In the rows, zero is written as 128.
Named turns come first, each shown by rows before and after it. Which turns, in which order, take the first row of each pair that follows to the second? Write the first one first, as in the answered first pair.
turn j638:
[141 107  90  91 142 132 139 121]  ->  [104 148 128 133 108 112  86 146]
[122 142 142 157 110 131 118 136]  ->  [149 119 135 130 135 146 154 119]
[121 104 141 105 114  75  97 148]  ->  [142  96 168  93 130  87 121 137]
[155  99 160 127 114  93 145  89]  ->  [138  92 105 137 104  79 122  97]
turn j224:
[137 122 160  82 124 126 151  98]  ->  [120 125 154  73 114 103 117 104]
[119 146 135 135  96 115  95 155]  ->  [151 141 145 144 114 157 162 142]
[128 107 100 150 119 102 147 139]  ->  [130 107 103 155 116 102 146 141]
[117 137 127 158 107 139 128 129]  ->  [128 124 114 142 128 152 151 113]
turn j594:
[144 139 152 121 117 129  77 146]  ->  [140 136 146 114 119 127  71 143]
[146 126 115 141  94 142 104 172]  ->  [160 130 165 101 128 162 118 149]
[129 125  85 142 125 143 139 140]  ->  [146 133 131 135 140 162 158 131]
turn j486:
[126 129 155 121 139 126 131 113]  ->  [126 120 101 133 139 134 140 118]
[114 130 115 125 107 127 134 119]  ->  [114 137 140 118 111 132 133 115]
[147 111 113 102 136 149 138 128]  ->  [134 100 122 114 116  98 121 132]
turn j173:
[128 116 154 150 109  91 134 138]  ->  [151 111 126 126  99 120 115 159]
[148  90 172 175 102 119 164 135]  ->  [143  86 154 170  82 103 126 156]
[157 123 171  82 131 142 129 134]  ->  [134 124 191 104 134 112 136 119]

Each pair is 2 to 3 turns apart.
[ 81 139 111 169 131 102 138 121]  ->  [123 149 168 158  96 133 117 162] : j173, j224, j486
[ 98 159 126 118 143 150 115 119]  ->  [108 150 111 118 147 160 135 117] : j224, j224, j638
[ 99 134 109 111 164 124 117 110]  ->  [ 98 158 137 123 151 132  98 125] : j173, j173, j638
[121 125 129 119 107 129  93 158]  ->  [134 120 117  90 137 150 111 140] : j173, j224
[ 82 154 126 130 127 133  97 127]  ->  [102 154 133 126 118 160  96 144] : j594, j173
[149 134  94 133  89 162 110 175]  ->  [130 105  88  92 106  99  88 149] : j594, j224, j486
[121 112 166 127 121 136 147  98]  ->  [100 102  98 132 111 122 117 109] : j486, j224
[180  96 101 113 116 144 174 138]  ->  [122 132 100 154  74 110  97 167] : j594, j638
[169 119 167 100 127 146 176 130]  ->  [109 105 122 131  99  57 130 132] : j173, j638, j224
[124 157 142  80 165 174 114 104]  ->  [ 75 166 148 126 133 103  81 114] : j173, j638, j224
[143 107 128  89 116 116  97 110]  ->  [162 109 101 114 107 158 119 127] : j594, j486, j638
[150 123 130  95 127 152 115 128]  ->  [155 119 114 102 125 156 126 128] : j594, j594, j224
[113 154 105 125 108 149  70 167]  ->  [122 134 117 173  81 120 110 175] : j224, j486
[157 103  98  96 109 122 109 146]  ->  [132 122 179 113 131  94 134 113] : j486, j173, j173
[125  96  96 105 131 100 116 121]  ->  [157 103 163 121 120 119 152 128] : j224, j638
[116 101 138 125 162 104 160  94]  ->  [103 119 156 132 117  84  91 135] : j594, j486, j173
[124 138 138 137 110 133  94 141]  ->  [132 118 102 128 141 144 141 111] : j173, j173, j638
[139 134 133 147 159 149 179  90]  ->  [167 144 164 144 100 165 125 152] : j173, j173, j594
[128 123 147  86 140 127 105 122]  ->  [132 125 135  85 153 140 124 113] : j638, j173
[134 151 155 125 144 155 175  78]  ->  [109 173 127 140  85 138  81 136] : j638, j638, j173
[ 94 142  98 120 145 126  82 131]  ->  [105 157 118 125 134 154  78 147] : j173, j224
[146 101 138  90 134 122  99 141]  ->  [154 109 146  96 150 150 127 129] : j638, j173
[ 89 155 124 137 136 100  99 127]  ->  [102 129 112 159 138  88 148 116] : j224, j638, j173
[116 115  64 164  99 123 119 146]  ->  [139 136 104 179 106 175 157 145] : j638, j486
[ 94 156 144 162 121 112  98 127]  ->  [105 136 143 177 114  96 126 126] : j638, j486, j638
[147 108  98 134 136 128 145 124]  ->  [137 112 107 146 111 104 123 140] : j594, j173, j173
[122 133 190 169 106 136 164 113]  ->  [ 73 139  75 152 119 130 103 107] : j486, j594, j638
[124 137 132 157 143 120 128 136]  ->  [124 139 129 151 137 123 112 143] : j486, j173
[111 170  75 169 144 188 146 120]  ->  [103 161  60 134 166 177 133 101] : j594, j594
[106 150 109 126 164 161 136 102]  ->  [101 143 148 179 122 115 146 122] : j486, j224
[116 125 124 153 133 102 154 125]  ->  [129 128 147 157 113 112 147 145] : j594, j173, j224
[ 91 134 177 156 119  71 111 125]  ->  [176 125 147 103 142 191 147 140] : j173, j173
[118 143 152 120 138 135 143 126]  ->  [110 127 119 104 140 117 130 121] : j173, j224, j594
[147  95 147 114 156 120 191 107]  ->  [125 133 191 115 159 132 167 106] : j638, j224, j594
[139 115 153 209  89  92 159 147]  ->  [167  94 196 124 140  99 179 104] : j638, j173, j594
[167  96 175  78 139  85 142 108]  ->  [181  78  93 138 104  88 164 142] : j594, j594, j638
[114 136 135 147 135  90 149  93]  ->  [133 155 170 109 134 126 113 108] : j173, j486, j173
[111 137 126 131 122 111  98 140]  ->  [138 137 148 124 145 147 152 123] : j594, j224
[169 122 159 125  79 151 109 178]  ->  [163  73 107 120 134 119 186 115] : j173, j173, j638
[133 128 137 119 162 116 162 114]  ->  [141 121  99 102 130 111 110 148] : j173, j173
[136 144 135 151 123 131 139 128]  ->  [142 134 132 121 145 133 144 111] : j224, j486, j486
[129 139  98 136 128 135 140 136]  ->  [117 142 147 120 127 100 123 128] : j486, j594
[154 118 115 110 146 159 138 132]  ->  [136 138 141 136 110 139 100 159] : j224, j224
[112 142 183 110 144 161  98 113]  ->  [116 133 102 120 151 196 118 116] : j486, j486, j486
[133 153  82 110 141 170 121 112]  ->  [126 174 126 130 134 183 127 118] : j638, j224
[133 113 129 123 112  98 115 133]  ->  [153 126 133 135 110 142 131 145] : j173, j638, j224
[125 147  67 114 126 175  97 153]  ->  [110 157 140 144  88 125  73 170] : j224, j486
[132 111  96 143 143 138 156 107]  ->  [119 140 168 113 145 126 107 108] : j224, j486
[133  97  98 138 142 111 151 115]  ->  [131 120 176 140 129 103 132 126] : j224, j638
[107 144 135 145  93 102  84 156]  ->  [147 146 192 133 117 153 143 139] : j486, j486, j638
[142 142 151  91 143 151 130 118]  ->  [145 132 131  85 149 152 134 115] : j638, j638, j638
[142  94 111 129 110 111 143 140]  ->  [131  94 105 120 115 102 126 136] : j173, j224
[165  74 115  81 115  92 108 125]  ->  [167 106 196 135 122 120 165 111] : j224, j173, j173
[123 165 164 112 144 169 118 128]  ->  [101 166 142 110 143 156  94 127] : j224, j638, j638
[154 113 204  67 136 146 107 117]  ->  [171  89  88  65 126 171 105 139] : j173, j594, j173
[150 144  85 155  92 138  90 183]  ->  [170 150 117 170 101 169 131 176] : j224, j638
[ 94 134 102 148 128 108 105 138]  ->  [102 130 103 107 163 127 117 113] : j594, j594, j486
[130 116 126 148 128 151 135 136]  ->  [129 116 116 131 138 156 126 134] : j224, j224, j173
[130 129 138 119 142 102 112 130]  ->  [139 114 107 131 138 105 126 140] : j594, j638, j638
[137  97 111 137 139 122 173 113]  ->  [118 120 147 106 162 122 148  92] : j638, j594, j224
[127 132 151 145 115 133 122 151]  ->  [134 134 149 136 136 154 142 136] : j224, j638, j594
[159 102 136  90 113 122 164 136]  ->  [156 108 157  82 108 113 147 138] : j594, j486
[122 113 108 105 140 114 139 125]  ->  [123 134 105 109 136 152 121 140] : j224, j486, j638
[167 105 130  83 117 167 123 152]  ->  [143 119 176 142 128 151 183 120] : j594, j594, j173
[143 145 181 140 120 154 131 132]  ->  [140  91 144 115 118  84 128 118] : j638, j486, j638
[120 141 139 177  99 121 139 152]  ->  [151 126 102 154 111 159 155 152] : j173, j173, j638
[133 138 114 121 129 129 165 114]  ->  [134 149 152 100 118 120 127 127] : j173, j173, j486
[120 124  86 145 153 147 155 104]  ->  [100 154 166 121 146 130  99 107] : j224, j486
[149 116 107 138 145 169 171 135]  ->  [126 113  90 105 169 150 148 110] : j224, j173
[124 152 155 127 150 116 126 106]  ->  [135 134 148 107 141 102 115 113] : j173, j638, j173
[110 155  96 130 133 143 100 134]  ->  [134 136  94 108 152 156 135 118] : j638, j638
[167 113 112 116 130 144 140 113]  ->  [141 152 152 129 116 144 100 124] : j638, j486
[151 110 125 121 128 133 156 127]  ->  [128 114 147 133 123  99 145 121] : j486, j486, j173
[167 107 116  97 136 147 134 128]  ->  [121 140 172 112 152 123 127 102] : j173, j638, j486
[116 144 152 116 128 109 116 128]  ->  [122 124 130 106 141 100 134 114] : j638, j173
[129 122  86 141  98 127 115 165]  ->  [109 160 159 133 112 133  95 152] : j173, j224, j638
[131 123  93 103 160 153 131 131]  ->  [107 124  80 149 133 123 128 142] : j173, j594, j173
[139 122 114 141 160 163 179 121]  ->  [121 103  90 165 137 107 163 129] : j486, j486, j486
[113 142 153 157 127 134 140 134]  ->  [127 115  97 112 149 138 136 123] : j173, j224, j224
[109 120 133 129 165 107 136  98]  ->  [ 98 133 120 126 147 108  91 117] : j638, j486, j173
[158  96 114  60 145 137  98 132]  ->  [112  93  59 145 122  95 122 133] : j173, j594
[122 151  79 133 146 190 149 122]  ->  [ 92 177 129 108 156 173 100 116] : j638, j594, j224
[181  97 103 148 105 150 173 146]  ->  [168  97  82 152  99 142 158 152] : j638, j638, j638
[139 100 125 112 144 118 157 110]  ->  [121 143 161 116 143 153 124 122] : j638, j486
[150 122 157 153  80 121 128 167]  ->  [161 101 103 150  94 133 155 158] : j638, j638, j224
[117 131 145 120 110 113  89 138]  ->  [139 118 104 155 109 144 143 143] : j224, j486
[107  92 136 105 130 134 162  87]  ->  [116  89  93 131 109 148 163 112] : j594, j173, j173
[136 127 139 126 138 155 151 118]  ->  [107 117 127 128 133 103 128 111] : j173, j638, j224
[120 122 151  97 144  81 105 112]  ->  [140  94 118 106 135  75 129 116] : j594, j638, j594
[131 138  80 125 144 154 102 127]  ->  [141 127  73 132 138 150 114 131] : j638, j638, j594
[133 141 124 120 142 164 127 131]  ->  [114 132 113 129 155 135 143 110] : j173, j638
[132 107 143 149 147 126 178  94]  ->  [102 114 134 101 144  91  94 100] : j224, j486, j173
[126 145  87 112 138 153 100 130]  ->  [ 93 153 120 142 150 114 123  99] : j173, j173
[113 142 108 163 113 140 133 130]  ->  [115 149 131 162 119 144 138 128] : j224, j638
[144 121 130 139 119 132 152 132]  ->  [127 112 114 123 131 107 140 117] : j224, j173, j173
[119 148 154 119 158 117 111 133]  ->  [138 143 157 155 137 125 139 149] : j638, j594, j638
[142 140 138 141  97 150 152 144]  ->  [108 150 113 136  96 127 108 145] : j224, j638
[151  83 151  97 149  91 148  98]  ->  [165  92  81  92 131 140 113 136] : j638, j173
[125 108 120  81 155  91 142 114]  ->  [160 132 145  98 104 141 115 174] : j224, j173, j224
[145 136 118 161 122 111 174 104]  ->  [152 160 176 128 126 137 145 109] : j173, j486
[154 120 103 100 133 157 154 111]  ->  [140 135  84 122 130 164 150 116] : j638, j224, j224
[117 158 141 136 103 143  93 160]  ->  [146 123 168 152 106 122 161 145] : j224, j486, j638
[ 90 139  82 147 159 121 138 104]  ->  [108 140 114 105 122 105  68 142] : j486, j173
[123 166 170 184 111 166 161 143]  ->  [101 155  90 195 102 146 131 157] : j638, j638
[118 126 131 161 123 110 152 140]  ->  [110 122 140 109 151  98 132 121] : j594, j224
[134 119 142 144 108 112 148 163]  ->  [117 119 129 114 154 110 166 119] : j486, j224, j173
[129 132 160 135 153 148 163 100]  ->  [109 158 174 135 135 143 112 121] : j638, j224, j486
[158 104 117 105 159 140 166 111]  ->  [129 162 178 156 125 151 135 139] : j638, j594
[160  98 100 153 112 105 177 119]  ->  [168 119  94 150  78 134 129 160] : j638, j173
[136 130 118 142 130 155 163 118]  ->  [116 122  96 114 143 135 138 104] : j224, j173
[141 139 100 123 145 188 139 131]  ->  [136 153 144 131 136 188 132 133] : j638, j638
[145 107  95 132 105 122 134 143]  ->  [154 102 104 108 121 129 134 131] : j224, j486, j638
[130 138 129 122 111 126  89 161]  ->  [117 125  86 159 118 110 133 144] : j486, j173, j486
[139  96  96  72 173 123 135  99]  ->  [144 138  97  83 136 176  87 146] : j638, j173
[102 134 171 137 150 107 146 105]  ->  [121 109  97 119 109 104  92 150] : j486, j486, j173
[152 114  74  99 135 151 126 130]  ->  [154 143 131 155  95 159 125 161] : j224, j224
[110 163 139 134 139 168 116 142]  ->  [ 96 130 145 130 119  92  99 140] : j638, j594, j486
[148 138 124 143 119 150 105 142]  ->  [131 145 124 162 136 148 133 120] : j173, j173, j486
[119 119 100 188 119 121 114 116]  ->  [128 114 128 118 170 134 122  75] : j594, j224
[112 130 110 106 165 130 139 118]  ->  [123 136 160 102 156 129 143 121] : j224, j638
[ 95 152 137 148 138 158 109 132]  ->  [ 85 125 129 155 126 103 111 129] : j224, j638, j486
[108 147 123 171 142 157 169 112]  ->  [ 75 155 107 151 148 131 121 107] : j594, j638
[107 157 168 151 113 106 109 147]  ->  [120 113 115  86 142  84 107 122] : j638, j224
[140 116 132  78 173 152 125  96]  ->  [129 125  89 179  97 141 120 155] : j594, j224
[114 140 173 114 150 107 117 118]  ->  [ 98 157 154 121 159 127 111 113] : j594, j486, j173
[102 149 176 135 122 121 107 119]  ->  [119 120 158  92 154 121 132  94] : j594, j638
[ 94 144 127 160 146 138 169 100]  ->  [ 77 153 141 146 145 120 137  97] : j224, j638
[124 124 142 145 108 130 142 125]  ->  [127 116 125 101 121 128 120 120] : j594, j173, j173
[117 129 139 162 100 112 108 156]  ->  [146  99  94 135 136 145 159 134] : j638, j638, j173
[147 122 141 117 124 151 145 130]  ->  [129 115 124 111 142 131 151 107] : j594, j173
[102 116 131 158  97 120 109 154]  ->  [105 115 154  92 145 126 104 117] : j594, j224, j224
[135  96  84 135 145 137 112 138]  ->  [152 111 170 116 154 139 118 127] : j486, j173, j173
[137 110 178 131 125 100 141 116]  ->  [164 118 129 100 133 172 128 134] : j173, j486
[127 102 120 134 117 106 130 131]  ->  [114 125 149 146 131 118 141 117] : j638, j486, j173
[109 138  51 146 117 107  77 149]  ->  [117 143  64 175 100 117  89 165] : j594, j594, j594
[122 111 132 113 136  95 157 125]  ->  [119 114 136 131 117  88 144 139] : j224, j638, j594
[147 129 124 120 139 170 138 133]  ->  [115 139 143 136 114 118  92 146] : j638, j486
[165 103 148  86 122 131 139 136]  ->  [168 106 117 122 114 151 162 147] : j638, j224, j224
[ 95 140 108 156 150 146 149 100]  ->  [125 122 103 140 151 161 167 103] : j173, j594, j638
[131 134  84 151 121 132 178 121]  ->  [127 125  63 123 129 131 153 123] : j224, j173
[132 116 148 134 138 116 141 128]  ->  [142 125 135 118 141 145 132 133] : j173, j486
[135 127 159 139 134 121 159 123]  ->  [142 139 140 121 138 163 142 134] : j173, j486
[135 129  85  89 121 160 108 127]  ->  [148 118  88 109  91 145 108 149] : j486, j173, j594
[140 118 104 144 107 125 140 146]  ->  [126 127 136 152 100 107 134 148] : j594, j486, j638
[145  97  92  87 133 108 120 121]  ->  [146 133 184 118 106 118 108 143] : j224, j594
[149 127 124  86 166 149 120 112]  ->  [126 119 104  91 149 110  90 118] : j486, j486, j638
[108 118 140 103 172  95 117 103]  ->  [106 137 119 107 141 118  69 141] : j173, j173, j638
[139 125 101 156 113 141 154 144]  ->  [118 151 147 158 105 130 118 150] : j224, j638
[ 78 180 135 174 152 137 148 114]  ->  [ 69 163 149 157 152  92 139 104] : j224, j594, j486
[111 156 113 159 114 147 126 134]  ->  [ 99 148 105 129 152 131 132  98] : j594, j638, j173
[102 138 175 139 132 133 118 107]  ->  [116 118 172 110 135 123 117 103] : j638, j224, j638
[104 128  78 188 134 138 179 127]  ->  [ 81 144 129 192 100  88 124 145] : j224, j594, j173
[136 100  78 122 133 133 163 119]  ->  [115 148 176 106 147 143 139 103] : j173, j224, j486
[ 82 143 125 172  96 121 101 152]  ->  [107 120 143 188  99 114 161 140] : j224, j486
[106 112 115 159 161  97 144 119]  ->  [140 129 162 132 123 126  89 169] : j173, j638, j173
[140 111 136 101 150 135 147 111]  ->  [123 118 105 154 102 112 122 148] : j594, j224
[137 147 150 109 169 168 165 112]  ->  [131 159 167 140  98 138 102 172] : j173, j173, j594
[ 99 133 126 141 108  96  86 141]  ->  [121 151 135 102 149 173 106 121] : j486, j224
[158 119 172 126  99 108 125 149]  ->  [171 112 168 117 109 113 138 142] : j638, j638, j638
[162 143 170 143 112 166 140 144]  ->  [123 128 114  88 124 112  67 130] : j224, j224
[128 118 107 120 102 103  94 161]  ->  [133 148 184 110 144 143 132 126] : j486, j173
[148 130 151 147  88 127 123 170]  ->  [143 134 173 160 104 130 151 148] : j173, j173
[124 124 140 163 112 121 142 140]  ->  [116 118 147 114 133  98 108 121] : j594, j173
[150 141 123 105 105 122  99 141]  ->  [158 122  97 129 121 126 154 121] : j173, j486, j173
[120 119 153 116 162 112 160  96]  ->  [129 118 164 156 130 110 172 118] : j594, j224, j638
[112 129 146 126 150 111 129 110]  ->  [119 130 111 134 156 147 141 117] : j224, j486
[124 114 106 123 123 112 121 133]  ->  [141 123 118 122 121 143 120 144] : j638, j173, j486
[156  95 132 122 152 154 164 123]  ->  [115 110 127  94 144 117  80 127] : j224, j486, j638
[124 137 143 157 124 124 141 135]  ->  [130 119 142 143 129 107 150 126] : j638, j486
[138 131 168 120 133 123 141 121]  ->  [131 118 126 107 153 124 149 106] : j594, j173, j173
[ 95 152  64 141 144 151  93 137]  ->  [133 162 166 106 167 186 129 119] : j486, j173, j173
[141 132 159 103 104 138 115 131]  ->  [137 146 150 132 107 161 138 130] : j486, j638, j173
[166  94 105 119 133 144 171 132]  ->  [155 111 156  73 150 129 131 118] : j224, j594, j594
[155 135 125 141 106 179 160 154]  ->  [134 119  64 123 104 149 130 153] : j594, j594
[164  95 110 102 151 134 151 123]  ->  [136 124 113  89 141 133  83 139] : j224, j486, j638
[101 157 158 132 106 126  83 163]  ->  [132  97  63 102 126 117 121 149] : j638, j594
[139 109 145 147  77  73 111 166]  ->  [181 116 148 124  81 140 122 182] : j173, j638, j638
[133 113 115  76 167 135 120 104]  ->  [132  98 125  81 147  92 111 110] : j486, j173, j486
[137 111  99 106 111 105 144 132]  ->  [147 144 154 101 113 150 142 139] : j224, j486
[140 127 117  90 160 177 145 101]  ->  [ 92 131 103 136 165 131 154  82] : j173, j486
[187  89 129 123 116 130 170 141]  ->  [178 109  98 140 116 163 163 150] : j638, j173
